Rotation paths and how fast each direction turns (degrees a step)
Each turn is a multiple of 5 degrees from 10 to 175, or 0.
Each row of a path follows its step; steps can be skipped.
Rotation 1:
step 0: -1.53	-1.97	-0.61	-1.00	-1.91	-0.11	-1.30	-2.33	0.43	0.60	-1.23	1.10	0.72	1.34	1.05	-1.92	-1.74	0.13	0.11	-2.16	0.71	-1.74	-1.59	2.02	-1.05	0.52	-1.75	-2.88	0.58	-1.30	1.40	-0.80	-2.24	-1.57	1.59	-2.37	-0.27	-1.06
step 1: 3.06	-1.56	1.82	-0.29	0.51	0.04	-1.10	1.27	-1.99	0.37	1.59	-1.78	0.19	-0.14	0.73	1.65	1.83	-0.77	0.39	-0.55	-1.08	-3.12	0.96	-1.83	-1.18	-2.76	0.95	2.19	-0.19	0.70	-0.17	1.09	-2.38	0.00	0.16	0.65	-2.52	0.24
step 2: -0.20	0.67	-1.10	0.40	0.50	-2.50	2.12	-1.37	2.05	1.84	0.12	1.67	-0.66	1.04	0.59	-2.82	0.15	2.55	2.41	-0.53	0.37	0.99	1.15	-1.63	2.08	1.74	1.89	1.55	-2.06	0.86	-0.36	-0.05	2.23	0.40	-0.32	1.69	-0.90	0.73
step 3: -3.19	0.84	-0.79	-0.87	-2.76	0.75	-1.55	0.51	1.38	1.11	-0.18	1.82	-1.48	-2.26	0.31	-0.28	-0.10	-2.46	-0.43	1.97	-0.73	-0.83	0.59	3.90	-0.18	-1.32	1.26	0.06	0.56	1.92	0.25	-0.09	-1.08	-0.15	0.87	-1.66	2.20	0.22
step 4: 0.87	-0.28	1.37	0.06	-0.72	-0.58	-1.94	2.21	-0.57	-0.92	1.30	-0.39	1.90	3.90	-1.46	1.81	1.71	-1.42	0.81	-1.78	-0.16	0.23	0.02	-0.95	2.03	-0.45	-3.13	-0.73	-0.51	-1.16	1.09	0.45	0.04	-1.23	3.44	-0.31	-0.08	0.77
step 5: 3.03	-1.45	-0.10	-0.31	0.28	-0.39	2.07	-1.36	-0.43	-0.41	-0.20	-0.76	-2.21	-0.75	1.20	-0.97	-0.16	1.97	1.73	-0.98	3.28	-2.00	-1.89	0.13	-0.69	-0.23	1.84	1.97	0.14	-1.14	-0.74	-3.59	0.05	-1.08	0.97	0.73	1.20	-0.27
step 6: -0.41	0.62	0.52	1.35	-0.39	0.14	-1.52	0.94	0.98	0.04	1.19	-1.22	-0.38	0.56	-0.42	0.30	-0.14	-0.16	1.15	4.16	-0.60	0.58	0.82	2.59	0.23	-1.50	1.87	1.67	0.15	1.53	0.96	2.44	2.34	0.94	-3.04	2.90	-0.70	-0.76
step 7: 1.13	1.75	0.19	-1.15	-1.81	1.08	-0.21	0.58	0.57	0.03	0.35	0.90	0.76	0.33	-0.30	-0.07	-0.42	0.63	-1.32	-2.28	0.22	3.78	1.23	1.49	3.56	2.60	0.14	-2.20	1.18	0.64	-0.32	-0.69	1.40	0.97	1.32	-2.71	1.25	1.34
step 8: -0.93	0.03	0.52	0.54	0.66	1.83	-0.03	0.84	0.00	-2.68	-1.28	-1.66	-2.89	-1.41	-3.14	1.99	-0.31	-1.21	0.43	-0.17	0.56	-1.56	-1.38	0.19	-2.47	0.10	-1.61	1.83	0.03	-2.17	-1.35	-0.37	-0.51	-0.53	2.73	-1.55	0.67	-1.43
step 9: 1.68	-1.34	0.86	0.38	2.85	-1.34	0.71	-0.59	1.58	-1.24	0.81	-0.99	0.93	3.69	2.66	0.23	-1.33	0.60	-0.93	1.97	0.99	-0.24	-1.33	-1.02	0.43	-0.56	0.09	-0.95	2.25	-2.00	0.97	1.21	1.60	-1.80	-2.01	1.27	-0.88	-0.17
step 10: 0.23	2.41	-0.77	-0.90	-1.26	0.32	-0.31	-0.44	-1.65	1.05	0.55	-3.40	0.67	-4.67	1.70	-0.53	0.28	2.18	-1.89	0.52	1.19	1.40	0.60	-0.12	-0.70	0.89	2.29	-0.66	0.46	2.26	-0.44	-0.94	1.04	1.67	-0.35	0.23	-0.82	-0.02
step 11: -1.69	1.46	-0.61	0.94	1.59	3.29	0.25	-0.10	1.15	-0.06	-0.19	1.24	-0.63	0.74	-4.31	-0.79	-0.15	-2.51	-0.22	-0.58	-1.07	2.75	0.16	-0.61	-0.89	1.02	0.14	-0.93	-1.56	-1.33	0.52	3.12	-0.61	1.70	0.14	0.87	0.26	0.70
Directions:
-0.22	0.27	-0.43	-0.67	-0.85	0.08	-0.40	0.07	0.16	-0.01	-0.34	-0.08	0.72	0.00	-0.92	0.43	-0.19	-0.65	0.27	-0.27	0.19	0.04	0.24	0.43	-0.57	0.32	0.62	-1.36	0.15	0.37	0.56	-0.35	0.20	0.22	0.19	0.04	-0.57	0.42
100
-0.24	-0.41	-0.16	-0.10	-0.05	0.02	-0.55	-0.43	-0.42	0.54	0.19	0.08	-0.43	-0.29	-0.54	-0.42	0.00	0.50	-0.38	0.17	0.89	0.30	0.38	-0.03	-0.43	0.27	0.33	-0.16	-0.09	0.58	-0.59	-0.73	-0.11	-0.93	0.25	-0.52	0.13	-1.35
145
0.13	0.45	0.12	0.37	-0.04	0.36	0.02	-0.20	-0.07	-0.68	0.57	-0.52	-0.98	-0.12	-0.59	0.47	-0.66	0.41	-0.82	0.04	0.69	0.33	0.03	-0.08	-0.25	0.10	-0.69	-0.39	0.83	-0.21	-0.07	0.02	0.83	0.06	-0.73	0.04	0.07	0.62
25
-0.31	-0.48	0.00	-0.23	0.40	0.20	-0.38	0.00	0.94	0.04	-0.29	-0.67	-0.31	0.11	0.25	0.24	-0.40	0.68	-0.16	-0.33	-0.77	-0.41	0.43	0.01	0.03	0.59	0.48	0.23	0.54	-0.23	-0.38	0.41	0.05	0.17	0.13	-1.06	-1.25	-0.11
45
0.10	0.02	-0.44	-0.13	0.43	-0.70	-0.72	0.04	0.53	0.11	0.25	-0.65	0.68	0.39	0.38	0.62	-0.46	0.11	0.29	-0.18	0.09	-0.23	-0.02	-0.03	-0.95	-0.11	-0.85	0.05	0.54	-0.71	-0.14	-0.68	-0.65	-0.23	0.42	0.18	0.86	-0.07
85
0.18	0.33	-0.11	-0.07	1.22	0.72	0.29	0.57	-0.14	-0.84	-0.62	-0.41	0.86	-0.24	0.21	0.00	-0.02	0.10	-0.45	0.62	0.30	0.78	-0.34	0.41	-0.13	0.19	0.60	-0.34	-0.05	-0.42	-0.27	0.24	0.39	0.15	0.62	0.08	0.23	-0.59
20
Rotation 2:
step 0: -0.92	0.21	0.55	-1.22	-1.88	-2.14	-1.17	-0.71	1.93	1.03	-0.16	-1.71	0.09	-3.03	-0.85	1.72	-0.05	-1.55	-0.29	-1.46	-0.08	-0.38	-1.45	-1.22	-2.04	0.38	-0.31	-0.05	0.59	2.10	1.28	2.26	-1.52	0.07	0.48	1.10	-1.19	2.05
step 1: -0.67	0.84	-1.08	-0.04	-0.19	0.09	-2.62	0.06	-0.62	0.48	-1.60	0.35	-1.13	3.23	1.26	0.53	0.23	-0.29	2.84	0.24	0.09	-0.23	-0.90	0.90	2.60	-1.58	1.49	0.29	1.65	-1.86	-1.05	0.05	0.53	-1.87	-0.28	-2.60	-0.72	-0.61
step 2: -0.98	-0.36	-0.12	-0.05	0.42	0.08	-0.44	1.35	-0.01	-1.15	-0.75	-1.98	2.13	-0.75	0.54	-2.10	-1.24	0.93	-1.40	0.87	1.58	0.81	0.24	0.94	-2.04	1.79	0.06	-0.34	0.30	-1.78	1.96	-3.38	-0.22	1.39	1.37	1.55	2.25	0.61
step 3: 3.39	-0.21	-1.03	0.58	-1.07	-1.89	1.35	0.27	-0.63	0.88	-0.13	0.31	-1.68	-0.60	1.55	1.28	0.19	1.06	-1.32	2.08	-0.72	-1.84	-2.50	0.47	-0.81	-0.93	-0.53	1.66	-0.48	2.97	0.50	0.71	-0.90	-0.53	-1.83	-0.34	-1.29	0.26
step 4: -2.23	-2.38	0.01	-2.85	-1.76	0.16	-1.01	-0.45	0.76	0.78	-0.19	-0.14	-0.40	1.83	-1.04	1.34	1.10	-0.90	2.40	-0.12	1.59	0.12	0.70	1.16	-0.68	1.83	-0.31	-1.56	-0.25	0.34	-1.20	2.36	0.57	0.08	2.53	-1.18	1.37	0.59
step 5: -0.87	2.40	-1.05	-0.84	1.52	-0.46	0.82	1.49	1.04	-3.20	0.09	-1.17	-0.63	1.28	1.24	-3.14	-2.15	2.73	0.27	-0.54	-1.14	1.70	-1.42	-0.10	1.38	-1.27	1.06	-0.76	0.78	-0.20	0.32	-0.17	0.07	-0.67	-1.01	-0.04	0.17	0.03
step 6: 1.42	0.80	-0.85	1.07	-0.80	1.97	0.07	1.18	-1.16	0.09	2.28	1.94	0.37	-1.06	0.65	1.23	1.70	0.37	-1.12	0.21	1.02	-1.84	-0.63	1.31	-2.23	2.99	0.26	1.20	0.64	-0.72	0.73	-1.08	-0.02	2.47	0.70	0.21	-1.48	1.91
step 7: 1.57	-1.05	1.57	-1.41	-0.54	1.30	1.91	0.67	0.02	0.84	-1.18	-0.33	-0.56	0.07	1.23	1.42	-0.24	0.95	0.26	1.02	-0.12	-0.49	0.25	-0.78	0.68	-2.66	-1.70	0.13	-2.80	0.58	-0.87	2.30	1.91	-2.72	1.58	-0.28	2.22	0.26
step 8: -2.32	1.51	0.53	0.10	0.51	0.06	-0.50	0.83	0.91	0.05	0.78	-0.81	1.01	2.46	-1.71	-2.70	-0.31	-0.94	1.64	0.09	-1.15	1.61	-0.30	-0.32	0.21	2.93	0.19	0.37	-1.07	2.18	-1.87	1.25	-1.34	1.85	0.46	1.54	-1.65	-0.51
step 9: 0.49	1.94	0.28	-0.38	0.07	-1.56	1.06	0.21	-0.76	-1.97	2.45	3.48	-1.39	-0.87	0.22	0.93	0.22	-0.44	-1.19	1.28	-0.68	1.24	0.10	1.38	0.97	-1.14	0.57	-1.28	0.99	-3.24	1.27	-0.69	1.89	-0.95	-0.53	0.60	-1.20	0.76
step 10: 0.18	-0.82	0.70	1.52	2.12	3.77	-0.15	-0.93	0.74	2.13	-0.08	-1.37	-0.70	-1.24	1.54	0.71	-0.57	-0.24	-0.34	-1.76	0.11	-0.63	1.17	0.08	-1.39	0.09	-1.03	2.02	0.09	-0.29	1.61	1.84	-1.53	-0.31	2.42	1.22	0.37	1.37
step 11: 0.74	-0.14	1.33	-0.23	-0.43	-1.12	-0.87	0.74	0.77	0.38	-0.99	0.30	1.04	1.56	0.47	-0.27	0.09	-1.00	1.79	0.60	-1.48	-1.88	-2.53	-3.50	1.38	0.09	-1.50	-0.71	-1.43	-0.06	-2.33	-1.73	1.40	-1.63	-0.74	1.77	-1.29	-1.35
Directions:
0.34	-0.52	0.54	-0.90	0.10	-0.13	0.31	0.25	-0.10	-0.84	-0.42	-0.38	0.71	0.31	0.51	0.66	-0.59	-0.39	-0.62	-0.39	-0.38	0.77	0.78	-0.11	-0.70	-0.73	0.42	-0.26	0.10	0.01	0.23	0.08	0.14	0.19	0.44	0.12	0.12	0.31
145
-0.07	-0.04	-0.02	-0.14	0.16	0.94	0.42	-0.04	0.06	0.37	-0.31	0.09	-0.97	0.40	-0.50	0.15	-0.45	-0.85	-0.12	-0.01	0.50	0.10	0.22	0.61	0.12	-0.14	0.05	-0.16	-0.54	-0.72	0.36	-0.13	-0.09	-0.41	0.50	-1.00	1.12	-0.22
130
-0.48	-0.75	-0.24	0.67	-0.65	0.51	-0.07	-0.17	-0.75	0.43	-0.26	0.55	0.37	0.57	0.23	0.06	-0.50	0.14	-0.23	-0.62	-0.60	0.09	-0.20	0.56	0.42	0.50	0.66	0.23	-0.07	-0.02	0.15	0.70	-0.72	0.70	-0.04	0.65	0.38	0.05
170
0.42	-0.18	0.33	0.49	-0.07	0.42	0.06	-0.40	0.10	-0.82	1.15	0.00	-0.73	0.52	0.43	-0.46	0.07	-0.27	0.58	-0.18	-0.14	0.11	0.18	-0.05	-0.40	-0.25	-0.44	-0.02	-1.26	-0.55	-0.27	0.38	0.30	0.39	-0.09	0.73	-0.22	0.37
20
0.27	-0.11	-0.20	0.06	-0.06	-0.09	-0.86	0.15	-0.60	-0.07	0.70	0.27	-0.11	-0.56	-0.26	1.43	0.51	0.39	0.00	0.22	0.10	0.70	0.05	0.12	-0.05	-0.41	-0.36	0.31	-0.14	-0.32	-0.32	0.53	-1.06	-0.40	-0.04	-0.54	0.11	0.61
120
-0.31	-0.54	0.12	-0.65	0.62	-1.05	0.40	-0.62	0.48	-0.10	0.08	0.54	-0.90	0.22	-0.86	-0.37	0.29	-0.05	-0.36	0.28	-0.06	0.38	0.25	0.56	-0.16	0.28	0.27	-0.32	0.35	0.25	-0.03	1.14	-0.35	-0.14	-0.21	0.37	-0.22	-0.06
80
-1.47	0.93	-0.30	0.01	-0.27	-0.10	-0.73	0.00	-0.37	-0.83	-0.18	-0.58	-0.37	0.73	-0.39	0.07	0.00	-0.08	-0.25	0.45	-0.62	0.46	0.37	-0.09	0.41	-0.02	-0.06	0.06	0.27	-0.41	-0.34	0.04	0.61	0.50	-0.30	-0.32	0.04	0.05
100
